In the data rows, the value 128 means zero.
Some points:
[114 154 128 243 209 125 224 138 155 214 160 106 149 127 151 125 181 170
 113 138 125 107 113 100 193 165 117 149 166 123 122 146 170 113 138 198
 197 113 168 156 136 136 175 146 106]
[111 170 154 134 232  88 157 179 115 114 168 177 125 208 138 161 130 154
 173 107 161 152 172 110 147 163 161 129 100 172 172 135 164  99 161 107
 115 138 154 145 136 193 131 193 197]
[134 126 143 191 115 147 128 160 155 211 158 127 162 176  95 175 159 154
 117 217 120 155  96 124 128 150 148 188 174 136 109 133 176 133 151 157
 136 142  70 150 203 158 139 186 190]
[115 157 163 173 190 153 129 121 133  94 208 196 129 187 157 182 115 160
 192 194 193 116 119 123 140  73 151 144 123 191 197 126 124 132 181 120
 101  69 173 188 156  86 160 203 164]
[187 171 126  89 153 122 152 103 191 138 151 114 146  99 247 195 131 130
 179 153 119 201 133 142 179 122 165 210 187 138 139 112 154 123  66 184
 167 105 114 160 180 180 125 151 171]
[129 128 161 145 129 118 191 196 133 206 149 168 139 108  77 212  89 173
 171 122 178 164 166 192 175 172  99 243 169 137 194 185 149 186 117 123
 105 137 132 109 133 108 174 115  93]
[126 155 160 187 163 237 130 126 174 147 187  87 120 193 100 148 162 164
 122 166 103 143 211 119 128 100 156 198 152  76 129 148 189 163 121 147
 179 107 154 144 151 183 133 156 157]
[121 159 143 111 139 169 181 113 132 182  88 137 201 115 138 146 212 149
 159 140 127 168 127 189 148 113 156 184 109 148 129 110 155 150 179 241
 151 152 149 176 139 129 112 195 129]
[168 206 160 170  98 156 133 117 155 166 173 221 174 199 152 147 130  89
 132 115  83  98 226 100 101 166 130 152 181 120 223 183 125 109 153 212
 202 153 137 122 194 106 111 161  96]
[172  79 112 185 154 109 157 170 130 162 108 112 213 203 193 114 140 120
 255 188 111 137 136 167 162 125 151 155 167 157 129 184 125 187 104 127
 183 124 146 130 144 181  92 149 142]
[158  88  93 118 172 119 149 120 169 173 138 138 128 140 174 115 156 122
  95 138 135 139 144 181 116 157 188 156 199 126 170 160 173 221 162 149
 160 134 131 255 150 142 102 172 155]
[179 131 124 153 215 148 113  94 113 176 176 141 140 136 197 238 175 129
 100 130  97 155 138 205 138 163 144 170 132 164 101 188 170 148 175 135
 157 147 143 102 117 160 150 193 101]
[116 124 186 172 134 154  97 196 248 155 124 141 116 103 192 149 132 177
 186 155 158 206 180 133 164 165 132  99 125 126 147 147 113 147 213 154
 124 167 137 184 128 146 152 152  48]
[135 181 147 138 139 138 106 182  93  90 121 165 150 130 168 158 156 166
 163 148 189 148 146  90 135 176  94 224 221 135 146 142 140 219 158 134
 118 206 163 177 144 194 175  92  58]
[199 138 183 146 202 135 136 128 177 130 138  92 191 177  92 132 162  86
 121 134 173 188 150 116 182 138 111 158 141 149 121 144 220 181 173 218
 129 119 139 113 188 121 132 131 165]
[113 196 103 166 140 157 163 131 166 153 180 137 176 119  84 130 163 147
 124 138 123 209 108 138 119 110 176 151 192 182 164 180 173 117 241 159
 200 100 168 117 163 220  97  91 116]
[160 156 145 116 137 113 173 145  84 163 150 142 135 206 184  90 141  95
 163 176 156 243 127 181 164 126 217 144 164 102 112 162 179 147 122 142
 204 124 103 144 158 137 206 172  93]
[153 195 138 212 200 173 143 139 170 126 156 132 144 130 100 116 188 150
 169 186 126 154 186 231  90 124 141 160 118 162 183 176 204  94  90 172
 167 194  95 144 142 138 111  64 116]
[117 160 143 137 129 145 239 112 176 152 135 136 157 137 148 121 160 126
 110 168 120 153 173 148 112 142 135 171 100 202 124 124 151 255 134 140
 187 132 128 156 158 170 151 185 140]
[125 166 165 187  91 151 132 180 163 141  94 145 163  98 170 183  95 128
 180 113 163 131 199 156 132 163 135  97 119 170 121 143 169 147 152 141
 142 174 162 170 154 166 190 146 188]
[123 128 209 122 164 126 191 140 178 113 187 113 189 117 149 128 168 170
 106 190 128 115 203 173 125 106 131 136 255 207  87 163 205 125 131 126
 185 149 157 136 105  93 146 165 134]
[147 164 131 146 173 122 176 160  91 108 171 166 121 156 143 174 137 170
 171 191 161 173 138 103 130 199 141  93 131 177 183 106 128 105 135 173
 129 180 158 176 118 145 142 168 190]
[142 165  83 193 141 178 247 137 212 141 209 109 172 209 144 171 155 117
 130  85 149 127 108 152 165 130 210 160 162 141 112 134 124 182 148 168
 138 239  97 115  99 106 145 128 119]
[135 134 102 147 144 149 111  88 174 118 154 216 224 120 138  68 120 234
 136 129  53 122 148 143 205 135 163 173 145 142 186 192 168 179 145 196
 127 188 117 118 133 154 224 148 154]
[173 175 132 130 130 174 164 130 115 203 147 131 194  91 183 108 160 193
 152 145 171 136 159 158 161 164 215 136 126 162 133 152 219 173 150 101
 145 111  96 119 182 129  79 176 120]
[104 123 167 196  85 120 138 106 174 127 161 200 179  99 143 155 255  62
 133 180  89 165 159 119 205 190 202 194 136 125 199 152 200 145 127  80
 142 183 179 135 121 116 162 115 149]
[123 160 109 157 159 139 101 107 157 128 157 154 179 157 104 157 154 129
 107 190 162 135 140 255 224 172 118 128 162 137 113  97 169 161 129 158
 200 141 140 143 199 162 120 171 134]
[170 100 121 131 159 100 153 210 125 137 181 138 117  89 182  93 170 130
 177 136 157 119 165 175 140 129 164 224 149 129 137  94 135 165 208 162
 225 152 134 112 175 150 134 172 175]
[188 167 124 157 120 112 113 148 164 186 101 163 118 145  89 154 149 225
 122 136 102 156 166 126 176 141 233 161 164 203 149 125 115 180  97 147
 135 180 236 102 200 102 168 147 107]
[171 144 148 135 148 234 197 148 210 103 156 134 165 154 147  99 166 136
 150 129 111 123  78 190 119 216 118 189 119 174 125 126 186 116 145 107
 161 125 175 157 221 128 153 158 107]
[123 170 149 149 124 189  69 114 157 216 222  49 175 137 126 101 185  93
 158 103 139 120 151 150 188 205 162 182 175 246 177 144  98 142 130 152
 168 167 118 149 102 130 203 149 147]
[170 151 166 128 146 158 160 159 141 153  71 173 147 185 156 191 201 175
 144 113 165 124 156 174 140 137 148 102 137 133 163 143 102 142 172 121
 152 129 126 179 133 152 199  77 207]
[240 156 249 200 131 118 145 117 116 162 184 129 163 115 138 125 169 143
 118 123 135 137  83 182 141 107 129 165 130 126 137 146 149 189 108 155
 176 163 143 197 139 202 105 198 119]
[184 154  82 161 145 155 143 149 147 194 133 114 197 144 182 110 143 111
 116 186 150 152 144 187 104  99 121 203 145 128 133 162 164 118 159 149
 128 141 197 155 147 149 153 201 160]
[122 133 124 144 176 177 189 122 142 125 180 111 145 112 115 140 195 129
 134 117 138 139 164 129 209 123 130 153 156 160 105 255  80 128 130 130
 159 215 131 170 255 137 135 174 132]
[149 118 153 175 200 198 127 135 184 245 179 255 165 137 139 103 154  84
 129 115 147 179 163 102 134 108 116 172 159 196 116 129 154 124 106 161
 179 178 131 140 158 141  93  92 143]
[192 152 146 127 112 165 145 152 181 160 125 162 130 135 139 172 118 147
 180 128 185 111 129 140 164 124 151  71 147 123 176 168 172 134 165 111
 145 157 175 186 137 175 195 108 183]
[146  85 162 174 130 172 121  90 185 135 102 154 207 162 138 182 116 202
  86 121 240 204 147 106  81 186 135 189 134 136 206 193 139 124 104 156
 233 183 142  88 146 114 148 158 137]
[201 119 167 129 141  99 161 129 173 184 159 116 145 171 177 128 174 133
  95 217 127 125 133 171 118 142 129 163 142 167 156 142 171 121 211 146
 130 170 103  95 219 183 150 139 132]
[162 147 149 164 131 189 163 171  76 122 186 156 118 146 204 143 116 176
 101 180 159 181 161 139 167 168 146 115  98 163 160 170 111 163 163 160
 127 120 170 162 130 138 150  62 219]
[124 112 199 123 107 149 149 155 184 135 112 176 108 167 127 120 126 158
 114 152 216  90 170 164 198 186 219 213 156 157 139 183 127 111 102 218
 108 144 179 134 114 206 147 128  93]
[150 135 120 168 134 156 157  91 165 157 161 149  92 122 174 121 224 134
 192 158 168 154 127 176  86 171 122 127 186 129 129 186 169 213 123 191
 126 107 134  69 170 170 145 187 176]
[ 74 146 201 139 240 187 151 126 140 166 173  99 206 104 138 141 154 127
 137 154 125 122 112 181 109 150 238 147 186 102 154 133 101 155 135 160
 156 174 170 123 216 152 151 104 139]
[137 187 128  71 196 155 169 119 202 188 199 128 190 152 120 151 163 135
 130 230 141 131 144 128 165 149 116 147 110 105 134 142 148 187 130 119
 184 186 162 125 106 179 133 167 115]
[196 160 159 184 155 203 167 179 172 132 106 186 172 109 104  94 158 127
  82 137 106 197 187 177 191 148 178 155 199 155 196 121  68 143 111 116
  86 151 144  96 110 166 179 206 132]
[165 109 130  91 141 186 126 255 138 142 175 138 161 141 171 172 198 126
 135 154 115 129 109 165 145 114 169 135 132 147 153 171 190 179  97 206
 178 118 131 120 148 146 131 184 117]
[107 149 183 121  83 152 134 159 127 184 153 151 138 205 174 147 148 191
 187  88 146 183 171 183 160 157  98 129 178 115 144 112 145 140 171 123
 121 186 186 151 141 149 145 121 168]
[232 158 146 134 162 146 140 140 178 144 193 137 201 140  73 148 161 150
 161 164 112 158 166 134 109 215 165 186 136 109  49 184 143 130 171 171
 161  97 144 164 147 125 130 126 160]
[185 110 140 118 163 227 183 140  91 165  78 133  83 124 154 132 124 116
 205 197 120 123 112 147 195 163 151 172 198 146 139 139 175 164 182 156
 212 172 119 121 127 140 108 180 173]
[135 255 145 122 168 107 128 203 185 172 110 139 120 138 188 112 165 124
 121 158 148 130  92 171 131 137 154 186 160 138 128 215 170 185 124 144
 176 130 128 117 144 103 116 175 196]
Along one direction, these points spread out more than along any other. Take the direction at right angles to it along which they spread out most. Go by this last direction. How many in every 100 of the points above lie lower along it than each point below? Answers are rounded to whole numbers. More than half of the points above lie lower than the first one.
[129 128 161 145 129 118 191 196 133 206 149 168 139 108  77 212  89 173
 171 122 178 164 166 192 175 172  99 243 169 137 194 185 149 186 117 123
 105 137 132 109 133 108 174 115  93] 72
[121 159 143 111 139 169 181 113 132 182  88 137 201 115 138 146 212 149
 159 140 127 168 127 189 148 113 156 184 109 148 129 110 155 150 179 241
 151 152 149 176 139 129 112 195 129] 44
[170 100 121 131 159 100 153 210 125 137 181 138 117  89 182  93 170 130
 177 136 157 119 165 175 140 129 164 224 149 129 137  94 135 165 208 162
 225 152 134 112 175 150 134 172 175] 6
[104 123 167 196  85 120 138 106 174 127 161 200 179  99 143 155 255  62
 133 180  89 165 159 119 205 190 202 194 136 125 199 152 200 145 127  80
 142 183 179 135 121 116 162 115 149] 96
[113 196 103 166 140 157 163 131 166 153 180 137 176 119  84 130 163 147
 124 138 123 209 108 138 119 110 176 151 192 182 164 180 173 117 241 159
 200 100 168 117 163 220  97  91 116] 70
[116 124 186 172 134 154  97 196 248 155 124 141 116 103 192 149 132 177
 186 155 158 206 180 133 164 165 132  99 125 126 147 147 113 147 213 154
 124 167 137 184 128 146 152 152  48] 50
[240 156 249 200 131 118 145 117 116 162 184 129 163 115 138 125 169 143
 118 123 135 137  83 182 141 107 129 165 130 126 137 146 149 189 108 155
 176 163 143 197 139 202 105 198 119] 40
[192 152 146 127 112 165 145 152 181 160 125 162 130 135 139 172 118 147
 180 128 185 111 129 140 164 124 151  71 147 123 176 168 172 134 165 111
 145 157 175 186 137 175 195 108 183] 24
[107 149 183 121  83 152 134 159 127 184 153 151 138 205 174 147 148 191
 187  88 146 183 171 183 160 157  98 129 178 115 144 112 145 140 171 123
 121 186 186 151 141 149 145 121 168] 36
[125 166 165 187  91 151 132 180 163 141  94 145 163  98 170 183  95 128
 180 113 163 131 199 156 132 163 135  97 119 170 121 143 169 147 152 141
 142 174 162 170 154 166 190 146 188] 34
[168 206 160 170  98 156 133 117 155 166 173 221 174 199 152 147 130  89
 132 115  83  98 226 100 101 166 130 152 181 120 223 183 125 109 153 212
 202 153 137 122 194 106 111 161  96] 92
[123 170 149 149 124 189  69 114 157 216 222  49 175 137 126 101 185  93
 158 103 139 120 151 150 188 205 162 182 175 246 177 144  98 142 130 152
 168 167 118 149 102 130 203 149 147] 94
